(in the rows, 128 means zero)
Each named turn below is shown by a few rows before and after it. Which turns, in which order, take the first row of each later pair to the second? The first pair is answered.
R (before -> after):
[135 122  97 124 140 116 157 106 193 141 154 168 157 102 140 109 123] -> [141 121  93 127 128 135 125 127 189 139 150 152 161 107 134  71 109]
[133  91 142 122 127 124 100 149 100 139 146  81  89 131 128 155 135] -> [113 115 148 104 132  98 152 108 110 112 149 124 103 129 117 189 141]
[126 132 134 110 161 119 146 133 153 121 144 118 138  90 129 141 115] -> [123 140 133 107 154 128 135 133 152 114 139 116 148  92 119 118 105]
E (before -> after):
[134 143 104 133 117 155 114 150 133  99 148 120 148 139 116 109 122] -> [134 143  98 140 130 133 147 124 144 108 158 154 152 134 127 139 133]
[123  96 121 105 147 125 114 149 142 135 140 116 126  93 120 123 105] -> [125  97 117 116 150 116 125 139 147 144 146 129 129  89 126 131 113]
[174 127  88 125 140 126 159  95 165 143 164 177  94 161 159 101  98] -> [139 139 143  52 136 137 168 115 142  76 134 120  84 165 118 138  91]
[103 118 145  84 161 105 173 142 135 100 128 111 127 100 105 167 120] -> [137 106 108 132 139 144  95 172 138 145 131  97 126 109 124  70 107]
X (before -> after):
[150 115 125 174 138 150  96 148 124 161 135  98 112 156 140 121 151] -> [140 116 109 155 144 150  89 157 136 148 138 107 135 132 118  72 130]
[139 174 104 152 120 135 123 109 117 102 118 145 130  84 150  75 121] -> [150 157 123 173 120 136 130 111  96 126 113 117  90 106 175 148 149]
[114 145 176 121 121 128 138  87 130 108 119 134  68 144 149 201 152] -> [ 94 110 159  64 158 122 110 149 154  94 129  94  91  85 117 134 103]
S (before -> after):
[137 108 108 140 119 144  90 156 123 156 125  93 114 125 132 103 118] -> [133 136  94 139 109 141 104 130 135 140 123 139 147 125 120  71 113]
[104 172  96 129 105 145 142 125 138 108 104 146 121 120 142 105 127] -> [ 96 168 116 109 109 144 146 136 128  98  95 117 107 123 132 142 132]
[120 111 123 107 120 130  84 164 123 107 125 101 127 112 121  75 103] -> [118 120 122 109 118 127  89 157 130 107 125 113 135 112 116  69 101]
Then:
Each pair is two turns apart.
[136 104  88 143 151 103 118 140 152 168 149 146 135  93 138  90 115] -> [103 143 159  86 130 115 153 129 111  93 111 110 114 127  98 171 128]  X E
[127  91 120 117 155 129 113 166 138 138 137  96 142  97 132 118 110] -> [117  94 133 104 156 125 127 161 134 123 132  95 142  95 125 138 111]  E E
[118 150  87 161 104 113 118 116 136 163 136 110 142 100 164  57 105] -> [109 188 110 165  81 112 154  73 124 144 126 139 141 129 164 103 126]  X S
[123 152 132 124 119 153  69 168 121 106 136 114 165 137  78 106  92] -> [134 176 149 152  97 159  93 130 102 112 126 123 145 180  97 166 124]  X S
[145  70 166  93 156 129 143 158 107 125 136  80 112  87 130 149 101] -> [154  62 151 112 168 117 148 148 121 149 150  97 111  79 147 147 105]  R S
[134 113 136 140 110  76 171 116 119 171 106 166  94 140 155 158 199] -> [116 125 106 107 115  70 159 125 148 139 113 197 146 101 118  62 156]  X X
[119  84 130 109 181  63 192 116 149 142 151 146 112  80 150 211 139] -> [122  82  89 112 185  63 168 126 175 147 164 175 148  53 139 120 113]  S X
[127 135 109 122 117 133  71 149 111 109 124  85 149 134 133  80 114] -> [125 146  91 137 138  83 139  87 135 124 147 166 162 122 150 120 131]  S E
[116 103 140 120 168  85 137 148 141 116 136 108 114 107 133 148 122] -> [132 144 115 153 131 106 121 117 145 114 130 162 147 129 128  76 119]  E X
[116 147 140  89 141 124 116 148 129 101 111 112 141 112 107 107 102] -> [130 112 142 103 158 115 122 158 124 137 125  90 110 108 132 156 119]  S R
[169 130 105 203 130 137  79  89 143 197 105 165 136 138 152 125 162] -> [156 163 113 175 104 164  64  88 135 155  83 163 161 148 115  74 143]  S R
[105 128 102 103 192  74 182 113 180 117 162 169 171  75 125 138 100] -> [139  88  85 135 176 126  82 189 162 161 155  86 140  85 140  74  85]  R R
[136 148  80 171 129 102 144  84 161 156 149 215 168 124 147  96 131] -> [107 139 154  85 114 166  77 177 111  88  92  58 132 141  88 102 102]  E R
[144 103 104 141 123 154 111 146 132 130 129 106 147 134 141 100 123] -> [150 103 112 154 118 155 115 135 121 139 128 106 136 150 155 128 138]  X X
[120 138 146  97 108 148 121 142 115  91 105 137 140 133  90 107 124] -> [150  98 113 155 132 117 136 127 133 166 139 167 119 123 148 145 152]  R E
[143 101 126 116 109 123  83 160 119 141 149 114 138 101 103  86 144] -> [122 106 153  87 114 116 107 158 111 112 136 102 135  99  88 121 145]  E E
[167  82 106 169 145 145  93 145 136 189 148 107  98 140 164 131 145] -> [126 145  97 110 136 136 130 112 158 106 137 177 175 116  99  54 110]  X S
[133 157 118 189 101 166  87 112 148 141 125 114 153 187 120 117 148] -> [126 159 124 185 117 136 134  80 152 139 135 144 150 184 128 172 164]  R R
[ 95 130 117  99 141 114 164 123 156 106 137 149 137 103 129 149 112] -> [114 122  92 129 138 111 146 121 166 137 149 165 142 101 146 119 114]  E E
[150 175 141 123 158 110 114 111 180  89 123 100 126  97 116 104 112] -> [146 177 145 118 161 108 123 103 177  86 123 100 124  98 116 121 117]  E S
[138  76 147 136  98 184 105 153 115 136 108  48 127 126 134 165 135] -> [140  50  93 142 133 144 117 152 163 162 145 103 166  70 139 109 114]  E X
[150 178 133 138 121 163 150 118 130 101 122 149 126 130 112 130 147] -> [168 157 122 165 121 172 121 138 126 134 128 128 110 134 132 121 150]  S E
[135 149 102 147 146 147 133  90 143 102 147 171 168 114 120  99 148] -> [157 105  98 177 157 150 106 120 134 152 156 127 130 118 154 127 160]  R R
[129 100 152 146  83 174 101 146 110 120 128  88 133 138 111 138 108] -> [112  88 136 112 112 146 121 151 137 107 143 109 159  93  93 116  85]  R X
[112 143 131 131 115 127 121 128 110 120 135 141 119 141 112 104 120] -> [121 132 121 149 121 119 121 123 115 140 146 148 115 141 126 105 125]  S E
[126 117 131 143 112 121 145 137 111 135 133 113 111 118 158 148 157] -> [115 124 121 118 109 129 129 151 121 112 131 113 136 102 131  90 129]  E X
[156 118 164 128 149 154 145 109 121 161 142 135  65 140 157 227 151] -> [141 137 179 106 147 152 162 100 117 131 132 138  76 144 138 233 149]  E R
[178 105 166 155 136 125 116 121  98 175 161 114 115 115 152 158 163] -> [169 149 144 155 121 126 124  90 115 152 160 182 163 113 131  87 147]  X X
[146  91  98 142 135 126 184 117 157 151 161 182 156 125 109  90 108] -> [149  90 100 134 122 155 140 149 143 147 145 142 152 132 100  48  94]  E E
[110  81 122 169 125 114 168 107 135 117 112 171 129 156 128 187 134] -> [110  81 142 157 113 135 146 128 118 109  97 129 112 172 122 198 133]  R X
[122 109 119  77 160 108 107 167 139 121 133  87 140  83 102 109  97] -> [148 130 149 138 131 114 136 112 110 152 122 103  95 147 147 208 156]  X X
[118 113  94 110 141 120 116 132 146 109 143 137 170  98 114  81  97] -> [108 115 106  90 143 122 118 138 141  92 136 125 170 102 106  92  97]  E E
[124 162 131 106 106 145 119 121 117 101 115 136 146 130 111  74 100] -> [145 147 147 150  99 153 121 108  95 137 111 115  99 167 149 146 137]  X S
[123 154 162 148  63 149 161 100 126  94 119 149 146 185 113 161 183] -> [145  59 121 163 107 145  92 185 148 167 149  80 119 131 147 118 157]  X S
[129 176 129 157  77 135 135 130 165  89 110 197 171 133 113  67 105] -> [122  84 148 108 128 131  99 222 155 110 120  76 115  92 120 116  93]  X X
[135 151 106 167 126 121 132 104 126 141 126 171 143 142 135 118 138] -> [140 125  98 173 140 115 122 122 132 164 136 152 132 129 149 123 137]  X S
[147 109 123 164 130 135 113 131 135 159 144 114 110 128 148 127 127] -> [118 119 138 118 147 108 160 115 144 123 143 132 123 107 122 159 121]  X E
[141 146 122 159 118 131 128 105 137 122 133 166 138 137 131 113 119] -> [125 143 146 130 128 124 153 103 131 101 127 151 128 134 121 162 126]  R E
[107 125 127 136 136 146 129  99 162 155 152 153 128 126 171 116 110] -> [ 97 138 137 117 123 164 111 111 153 130 135 136 137 134 151  85  96]  S R
[157 181 146 128 101 161 138  98 118 106 126 163 141 164 139 107 140] -> [165 127 147 127 118 175  91 159 109 137 128  87 107 152 154 108 130]  R X
[152 118 125 139 115 120 124 115 120 116 158 116 153  88 135 118 114] -> [144 129 147 127 108 127 132 109 105 100 144 103 143 104 127 145 121]  X E
[105 123 124 112 129 118 142 151 138  95 136 134 148 107 112 109 109] -> [117  94 122 132 141 111 135 163 134 129 145 110 120 107 137 145 123]  R R
